These are runs of 6 systems, one row a step. Runs of the same system follow the same rule from any start.
seq 1, Tirub (8 x 22):
[[ 20  -1  20 -13 -12 -60 -15  -3 -30  30  -7  21  18 -35 -49 -30 -21  -8
   -1   5  -5 -23]
 [-35  -9 -23   9  -5 -14   3  -2 -14  59  -4 -19  25 -21  14  -3  -6  -9
   23  61 -25  -2]
 [  5  -6 -15  31  28  23  23   1  16  -8 -13 -66 -12  -5  53  15   0 -17
   -2  20 -12 -37]
 [ 32 -19  18  -5  21 -15 -13 -12  21 -67   5 -19 -12 -19  -1  -2 -41 -22
   -4 -22 -14 -27]
 [-14 -22 -15 -19 -12 -27 -35  10   2  -7  53  27  21  -7 -37 -26 -22 -33
   27 -16 -28  19]
 [-38 -19 -30   9 -11  27  24   7  20  24  52 -10  35  29   9 -28  19  -3
   35  14  17  10]
 [-14  -2  -3  -3  15  50  40 -21  38 -50  -6 -13 -13  24  40  17   3  24
    9   8  22   6]
 [ 12  24  -1 -28   7  11 -12  -1   2 -60  -3  31 -35  13 -18  25   4  -6
  -16 -54  -6  18]]
seq 2, dokiv, 8 rows:
[[ 33  -8 -16 -32   6 -47  35   9 -11 -12 -14  17  -4 -62 -32 -29 -11 -24
   -2  -3  -3 -17]
 [-42  20 -34 -16   5 -23  27  -3 -35  11  15   6  19   2 -11   1  -8 -10
   55  27 -32 -37]
 [-26   7 -38 -24  15  30  30 -31  45  -4   6 -59   7  -3  -4 -19  -2 -19
   -6  16   4 -16]
 [ 34 -16 -19 -27  17 -12  53   9  17 -61  -6   8 -20 -41   3 -14  -5 -21
    0 -13   5  -8]
 [-24  32 -25 -33   5 -20  11  -1 -35 -28  23  33   2  17 -36   2  -6 -11
   44 -22 -26 -31]
 [-37  12 -39 -42  -9  14  24 -25  30  24  16 -10  21   1 -42 -34  11  -8
   -1  10  14  12]
 [ 11 -12 -29 -16   7   8  80  11  12 -26 -17  12  -9 -28  22 -11  23   4
   10  13  25   5]
 [-13  51 -17 -25  18   6  27 -11 -26 -43 -14   9 -25  25 -11  31   9   4
   14 -23 -10 -40]]
seq 3, gem, 8 rows:
[[-29  37 -18   6  15  19 -13  10 -30 -24  25   2 -16  53   5  35  13 -11
   27 -33 -29 -25]
 [ 16   7   7 -33  -8   3 -13 -27  38   0   3 -16   5  -6 -55 -35   0 -10
  -46 -27  30   8]
 [ -2 -23 -14 -19 -11 -20  50  14  -8 -15  -4  60   7 -32   9 -10   4  12
   32  24   6  30]
 [-33  54 -15   8   9  20   7   0 -38  13   0  -9  -7  53   1  33  26   8
   18 -12  -9 -37]
 [ 25  13  15 -31   3   1  -7 -36  32  -2 -39 -27 -14 -28 -34 -12  -7  -1
  -61  -8  20   2]
 [ 20 -20  -9  -4  -2 -42  29  32 -32 -13 -10  54  -6 -46  10   1  -2  -9
   27  12 -16  11]
 [-30  39  -5  19   3  -3 -11  -1 -41  43  12 -24  14  41 -15   9  13  -4
   20  -1 -14 -53]
 [  8  -7   4 -22   6   6   5 -39  48   8 -34 -49   1 -41 -11 -20 -19  -4
  -44  29  11   3]]
seq 4, keriz:
[[-38   7  28  -5  -3  24 -55 -37  21 -19  12   2   4  42  -3  26 -31  20
    6   3 -19  22]
 [  7 -27 -32   0 -12  27  -4  29  35  13  29  -1   1  -8   1 -21  32 -28
  -26 -23  17  58]
 [ 24 -12  32  29  -8  -7  37  23 -25 -16   9  40   9  25  21  -5  19  37
   27 -12  45 -19]
 [-41  30  21 -11  -4  33 -36 -39   8   1 -22   7  -9  39   3  42 -11  36
   -9  14  -9  27]
 [ 20  -2 -28   2  -8  20  -4  31  13  27  -7  -7 -20 -17  -2  -4  45 -27
  -50 -28  12  48]
 [ 36   1  41  30  -8 -31  18  20 -46  11 -15  35   6   5   4  -2  13  33
    8  -5  33 -31]
 [-42  25  17  -3  -4  10 -46 -36  -8  32 -31 -10  -2  14   4  40 -19  25
   -8  39 -26  15]
 [ 24 -16 -26  20   3  13  -9  30  14  36  -8 -39 -14 -32  19  -5  28 -42
  -43  -5  -6  20]]
seq 5, dokiv:
[[-23  17 -27 -14  -7   5  40  14 -25  12 -26  47 -13  -4  16  26  32  17
   17  20  -3  33]
 [ -6  49 -13   3   9  30  23  -5 -14  15 -22 -31 -17  34  -2  20  41   6
  -22 -20  21 -31]
 [ 33  20  16 -30   2 -21  13 -23  -1   5 -61  -2 -19 -43 -33  -4  -2   8
  -49   2  17  -8]
 [ -3  19 -26  -2   2 -40   6  23 -57  35 -27  19  -8 -35  -2  18   7 -18
   12  19 -39 -14]
 [-18  21 -14  11   9  -1   8 -15  -8  43   0 -64  19   6  -8 -14   1 -16
    2  24  -4 -61]
 [ 22 -23   0 -13  19 -12  20 -25  33 -24 -31 -40  -5 -58  12 -11 -35 -14
  -18  34  -8 -18]
 [  2  -6 -29  -2  17 -26   0  23 -23 -38  23   1 -10 -20   6  10 -17 -45
   34 -11 -51 -27]
 [-22  -2 -13 -17   0  -4  -8 -19  18  -3  51 -24  35  18 -42 -39 -19 -23
   23 -10  -2 -33]]
seq 6, Tem:
[[ -2   2   2   6  14  11   5   6 -12 -40 -33  16 -35 -11  51  54  -9   8
   12  15 -33  16]
 [ 15  21   5  16   2   2 -44  16 -17   5  24 -16  -9  35 -26   2  17 -27
  -23 -60  -3 -24]
 [ 14 -28  29 -14 -25 -25   2 -18  19  28  -3  23  31 -27 -33 -43 -13  22
  -11  22  35  22]
 [-32  -5 -19  18   3   9  18  16 -22  10 -12  11  -3   0  55  33   4  11
   38  45 -28  12]
 [  7  20   4  22  20  33 -20 -10  16 -10   6 -65 -14  37   8   9   8 -13
  -25 -31   5 -39]
 [ 42 -30  37 -18 -10 -27 -17 -11  22 -27 -13  30  -2 -41 -23 -22 -26   8
  -29  -9  19  27]
 [-27  -6 -18  16 -12 -18 -10  36 -47  23  23  49   9  10  16  16  11  -3
   46  10 -29  19]
 [-24  11  -4  17   2  37  -2 -21  23  32  19 -61  21  41   2 -15  12   3
   -7   6  21 -25]]
seq 7, Munem:
[[ 26 -15  39  22 -16 -35 -46  12 -22  15  32  21  23  13 -33 -22  -8  -2
   -1 -31  12 -13]
 [-44 -16   2  -1 -19  -2 -17 -23  11  54   1  -3  33  -7  -1  -9 -16  16
   13  58  -7  29]
 [ -7 -19 -18  35  12  43  25  20  18  -6  -4 -26 -13  10  72  24  21  -2
    7  18   0  13]
 [ 37  -9  50  21  11   7 -29  -6  13 -55   5  -5 -17  22  12  12 -16  11
  -17 -41  18 -15]
 [ -4 -14  17 -19 -22 -24 -59  -4   1  13  10  42   9 -17 -36  -6 -21  -3
  -12  -4 -18  51]
 [-26 -16 -26  21 -20  16  14  30  -4  53  35   9  26  18  16 -17  36  -1
   22  16  13  30]
 [ -3   1  33  25   8  39  24 -26  23 -18 -17 -24   1  35  42  14   1  46
    0  19  37 -17]
 [ 16   4  23  -8   5   5 -37  -5   6 -40 -35  23 -41 -11  12  43 -16   5
  -32 -17 -21  39]]
seq 8, Tem (8 x 22):
[[-13 -13   4   7  18  -2  -9 -24  20 -22  27 -52  21   7   3 -17 -43 -18
   25  15 -20 -52]
 [  1 -36 -20 -22   8   2 -19  -5  47 -34  16 -11  -7 -37   3 -10 -30 -39
   -9   0 -31  35]
 [  4 -28 -36   4  -2   0  20  42   0 -32  60  25   9   7   4 -24  14 -32
   38 -32  -2   6]
 [-41   1  -7 -27  -4  24  13 -31  31 -26  43   6  25  41 -23 -21 -10  14
   31  -4  18  -1]
 [-21   8 -34 -39   0  39  25 -11  37 -26 -10  16 -23  -2   4  14  16   4
  -15  -2   5  58]
 [ 14  29 -15  -8   3  13  42  25 -21 -31   2  34 -21  26  -7   6  44   6
    3 -49  27  -8]
 [-18  43  20 -37 -11  -7   2 -36 -17   6 -19  31   5  24 -54   0   3  37
   -4  -7  24 -12]
 [-10  32 -20 -22  -8  -4  16  -5 -21  47 -56  14 -17 -26  -9  20  27   9
  -27  26  -4  27]]
seq 9, gem:
[[-16   5 -45 -36 -10  24  40  14  19 -21  22  35  -5   6 -18 -14  31  -6
    6 -25  19  40]
 [ -3  34   3 -20  -5  10  48  -5 -15 -24  -3  39  -4  35 -20   1  29  34
   11 -24  41 -11]
 [-13  48   3 -45  -7  -3   0 -28 -15   1 -45  34 -20   0 -40  24  11  23
  -23  -5   2  19]
 [ 21  29 -25 -19  -2 -23  26  24 -38  26 -38  26 -23 -33 -22   7  36 -11
  -23 -12   2   9]
 [ 19  27  17   5   0 -39  27  -2 -48  35 -39   5   4 -15 -18  -5   8  16
   -1  15  12 -53]
 [ -8  20   2 -10   8 -26  -8 -27 -21  34 -53 -28  -6 -38  -3  21 -22  -3
  -13  46 -33 -25]
 [ 26  -8 -23  15  21 -25   6  19 -12   9 -16 -45 -12 -47  18   1  -5 -47
  -11  11 -33 -39]
 [ 15 -21  19  19  11 -34  -5  -7  -6  -8  19 -34  24 -13  -2 -25 -38 -18
   24  13 -12 -65]]
seq 10, Tirub:
[[ 33  18  39   9  14 -20  11  -6 -31 -45 -24  15 -19   8   3  22 -11  22
    6 -21   9 -51]
 [-15  20   4 -32 -11 -28 -56 -27  -5  28 -10   6   4 -19 -56  -1 -24 -13
  -23   2 -30  14]
 [  9 -24 -33  17 -12  -9  25  37  -5  56   9  -5  16 -29  14 -29  32 -25
    0  21   9  14]
 [ -1   0  23  33  18   7  33 -15 -10 -21 -15 -24   6  17  47  17 -14  29
   31  32   7 -55]
 [ -5  12   3 -22  19   8 -47 -30  25 -32 -17 -29 -28 -10  -8  27 -35 -21
  -27 -10 -43   5]
 [ 31 -32 -21   2  -9 -25  -6  43   0   4  42  14   7 -25 -22 -40  15 -45
   -6 -37   5  15]
 [-27 -15  15  13 -10  -8  23 -11  -5   7  31  18  43  27   6 -21 -14  33
   55  31  20 -22]
 [-44  16 -19 -13  11  51  -9 -29  34 -10 -15 -31 -18  16  26  36  -6   4
   -9  21 -22  27]]
seq 11, keriz, 8 rows:
[[ 13   5   7 -27  15 -39  -1 -14 -12 -47  12   6   1 -14 -40 -14 -37 -17
   17 -22 -17 -47]
 [-39  -2 -32 -45  -5 -18   2 -23  12   2  31   5  26 -13 -47 -32 -26 -23
   29  15 -24  -1]
 [-16 -11 -48 -18  10   7  68   3  20 -17  25 -18  14  -9   6 -31   8 -19
   32  15   8 -24]
 [  4  13  -2 -27  23   8  46 -27  14 -74  -5  -3 -13   4  -1   6 -16   6
   17 -11   6 -40]
 [-13  25 -25 -59   2  -5  -5 -20   9 -38   6  24 -14  -6 -51  -4 -11 -18
   -6 -31 -16  13]
 [-10  18 -41 -37 -10 -17  45  11 -13  13  22  25  16  -6 -50 -39  26 -15
   15 -13  17 -10]
 [-22  28 -13 -29   7  -1  68 -29  -8  -7 -24   2   8   1  -8  -4   4  27
   25  30  19 -40]
 [-12  39 -32 -43  20   9  25 -26   5 -27 -42 -19 -34 -20  -8  27  -2 -13
  -19   3 -22 -12]]
seq 12, Munem (8 x 22):
[[-53  -2 -54 -29  -4  28   7 -10  31   6  33  -8  10   6  -7  -8   4 -23
   20  16 -21  36]
 [ 10  -8 -17  -7   9  35  61   4  36 -44  16  -7  -3  17  14 -18  25   4
    2 -21  43  -4]
 [ -1  24  19 -39   1  -2   6 -27  -2 -57  -9  45 -14  16 -31  13 -15  27
    6 -27   9   1]
 [-22  36 -36 -40 -14   0 -13   6 -15  27  -1  29 -12   2 -48   5  30 -17
  -19 -24 -11  37]
 [  8  18 -14  -2  -9   2  59   7 -13  39 -12  -1  10   3 -13 -27  45  15
   -7   4  50 -19]
 [ -6  39  19 -11  13  -8  30 -29 -27 -12 -58   5 -17  -1   7  35  -8  36
    7  29  -3 -38]
 [ 13  33 -20  -5  15 -11 -25  11 -30  12 -34 -20 -36 -23 -11  31  11 -37
  -36 -18 -40 -11]
 [ 40 -11   5  13  -1 -44   9  17 -21  37   0 -17  16 -33 -25 -41   6 -25
  -13  -6  15 -39]]

Which system made each of these runs?
seq 13, 2 rows:
[[  8 -38   1   2  -8  -7 -16   2  27  22 -26  -5  -4 -53  23  -1 -13  -7
  -27  39 -10  56]
 [ 16 -19  -3  53  11  -1  10  46 -27 -14  29  -4  -1  19  48  11  16 -15
   33 -14  -6 -29]]
  Tem
seq 14:
[[-28  31   0  -8   8  49  29 -29  22 -22   0 -17  -4  52   7  12  16  29
    1  -7  30 -13]
 [ 18  12   8 -39   3  10  -3 -17  20 -51 -30  29 -35 -13 -15  18  -2   8
  -34 -29   5  38]]
  gem
seq 15:
[[ -4  23 -11 -14  -3 -15 -31  23 -42 -15  -8  50 -29  -2 -10  40   6 -12
    2 -27 -41  27]
 [ -4  18 -10   6 -16  -5  -1  10 -16  62  24 -12  26  21 -42 -34  34 -10
  -12 -17  29 -18]]
  Tem
seq 16 (2 x 22):
[[ 31 -38  14 -26 -12 -18   2  -8  37 -15 -16  24  -4 -53 -15 -26 -17   1
  -31   6  17  47]
 [-23  -4 -18  13 -10 -11   9  36 -42   2  41  54  13  27   9   6  16   1
   56  -7 -13   9]]
  Munem
seq 17, 2 rows:
[[ -5 -17  23  -7   1 -28   2 -17  -4 -41  36  20  27   9 -17 -22 -44   9
   49   2  -1 -37]
 [-52  -8 -35 -32   1  27  -3 -25  41 -18  36  -8  12  12  -7  -8 -19 -16
   24  14 -21  27]]
  keriz
seq 18 (2 x 22):
[[ 24  24   2  21  -4   7  27  26 -29  19   1   2  -3  30  -6  -7  51   6
  -12 -37  43 -31]
 [  5  13  43 -25  -5 -16   9 -50   5  -1 -51  12   3 -15 -20   3 -25  47
  -18  33  22  -6]]
  Tirub
seq 19 (2 x 22):
[[ 15 -37  11  17  -2  32 -20  11  41 -34   5  11 -17  -1  43  16   0   3
  -18 -11   8  60]
 [ 13 -22  33  22 -19   6 -32  23  -2 -16  39  47   6  36   0  -4   7  17
    8 -39  23  35]]
  Munem
seq 20 (2 x 22):
[[ 36 -29  -9 -18  -7 -26  36  21  13 -24  30  29  13 -26 -27 -50   7 -17
    7 -27  29   3]
 [-42  18  -1 -18  -3  -8  28 -16 -23 -20  16  43  18  30  -8   7 -11  31
   60  18  -3 -15]]
  keriz
seq 21 (2 x 22):
[[ 11 -13  56  38  -8 -14 -50 -12  -7  39 -22 -13  10  -3  14  12 -20  23
  -19  29   2   2]
 [ -1 -33   2  38  -3   4 -48  22   1  35   0 -18  -2 -17  42  17  -6 -16
  -11  25 -31  37]]
  keriz
seq 22:
[[ -6  -8  19  37  15  36  22 -18  22 -11  -4 -47   6  30  53  10  -3  25
   10  26  19 -34]
 [  8 -11  25  -3  15  14 -46 -20  34 -56  -8  -9 -26  -3  14  28 -37  -5
  -22 -15 -25  22]]
  gem
seq 23, 2 rows:
[[ 12 -18  27  -8 -25 -11  18   7   0 -11  16  65  16  11 -19 -23  11  36
   12 -13  47  32]
 [-45  34  -7  -6 -15  24  -4  -2 -23  32 -14  33  -5  35   5  34  28  33
    7  15  -1  35]]
  gem
seq 24 (2 x 22):
[[-17 -24 -16   4  14  18 -26 -16  47  -7  23 -61   7  -9  14 -10 -31 -35
   -3  17 -29   0]
 [ 33 -51   0  10   8 -10  10  21  26 -52  42   0   4 -20  14 -29 -20 -26
   15 -22   4  -5]]
  dokiv
seq 25, 2 rows:
[[ 26   1  37  18  10 -29  24  -8 -31 -11 -47   9  -7 -24  27  22 -15  29
   12  32   2 -38]
 [ -8  23   8  13  11 -15 -64  -6 -28  23 -13 -28 -13   1  -5  30 -21 -22
  -13   1 -51 -24]]
  Tem
seq 26 (2 x 22):
[[ -6  -1   1  -2   0  29  42 -23  39  -4  21 -31  22  31  -7 -36  15  15
    1  -3  54 -22]
 [ -4   4  11 -32   6  10  16 -26  19 -54 -38  33 -26 -15  14  32 -18  28
   -3  13  -4  32]]
  Tem
seq 27, 2 rows:
[[  9  18  28 -16 -21   2 -15 -20   2  35 -43  26  -6  -7 -27   4  15  33
  -46   3  30  40]
 [ 19   3  -1  17  -9 -12  18  31 -35  35 -42  32 -19 -27  27  25  33  11
  -13  16   3  28]]
  gem
seq 28, 2 rows:
[[  2 -52   1  -5  -8   1  11 -14  54   7  17 -16  29 -33   4 -43 -20  -4
   -2  32  20  26]
 [ -2 -24  -6  19  13  11  26  24  -4 -56  19  22 -10   9  54  20  -6   1
   46   1 -14   0]]
  dokiv
seq 29:
[[  6   9 -32   8   1  -5  34  48 -43   1  -8  39 -21  -5  26  24  42  -9
   18 -10  -9  14]
 [ -2  45  31  10   5   7 -15 -28 -18  14 -18 -28   0  42 -20  10   6  23
  -18 -16  21 -49]]
  keriz
seq 30, 2 rows:
[[ -6 -44   2  44 -12  -3  -9  35  -5  19  55   8  30  18  25 -21   5  -8
   38   4   3   6]
 [-26 -18  31  18  -2  36 -21 -36  43 -12  14 -29  20  37  27   4 -27  29
    8  26  11   5]]
  Munem
seq 31, 2 rows:
[[-17  40 -28 -14   2  43   9  -6  10  21 -20 -23 -21  21 -10  14  44  -4
  -40 -18  17  17]
 [ 45  11  28  -9   0 -15  46  -3 -11 -16 -39  25 -15 -18 -12  -6  17  29
  -23 -12  48 -15]]
  Tem
seq 32:
[[-18 -29 -22  25 -15   3  -2  29   0  39  59  -1  37  16   3 -34  18 -18
   33   4   7   8]
 [-21 -24  10   6   5  40  27 -31  51 -24   9 -29  16  17  35  -9 -16  25
   15  33  25   0]]
  Tem
seq 33:
[[-12  24 -48 -20  10   5  72  18 -20 -16   6  10  -5   4   0  -6  32  -9
   30  -7   8 -30]
 [ -2  48  -2 -33  18   2  23 -36  -3 -32 -22 -20 -14  15 -33   5  -5   5
  -10 -22   7 -53]]
  Munem
seq 34, 2 rows:
[[  8  15 -36   4  15  11  13  35 -16 -39  32   4 -20  23   1   7  26 -37
   13 -55 -12 -22]
 [  6  14  20 -34  -6 -14  -4 -41  19  -5   8  -6  18   5 -64 -37 -15   7
  -17 -17  30 -24]]
  Munem
seq 35, 2 rows:
[[-37  16  -4  23  -5  -2  -4  15 -43  16  34  23  19  50   9  15   9  13
   56   2 -12 -20]
 [-19  11   6  -9   0  39 -18 -42  48  24 -13 -56   5  14 -10  -6  -1  10
  -41  13  18   9]]
  Tem
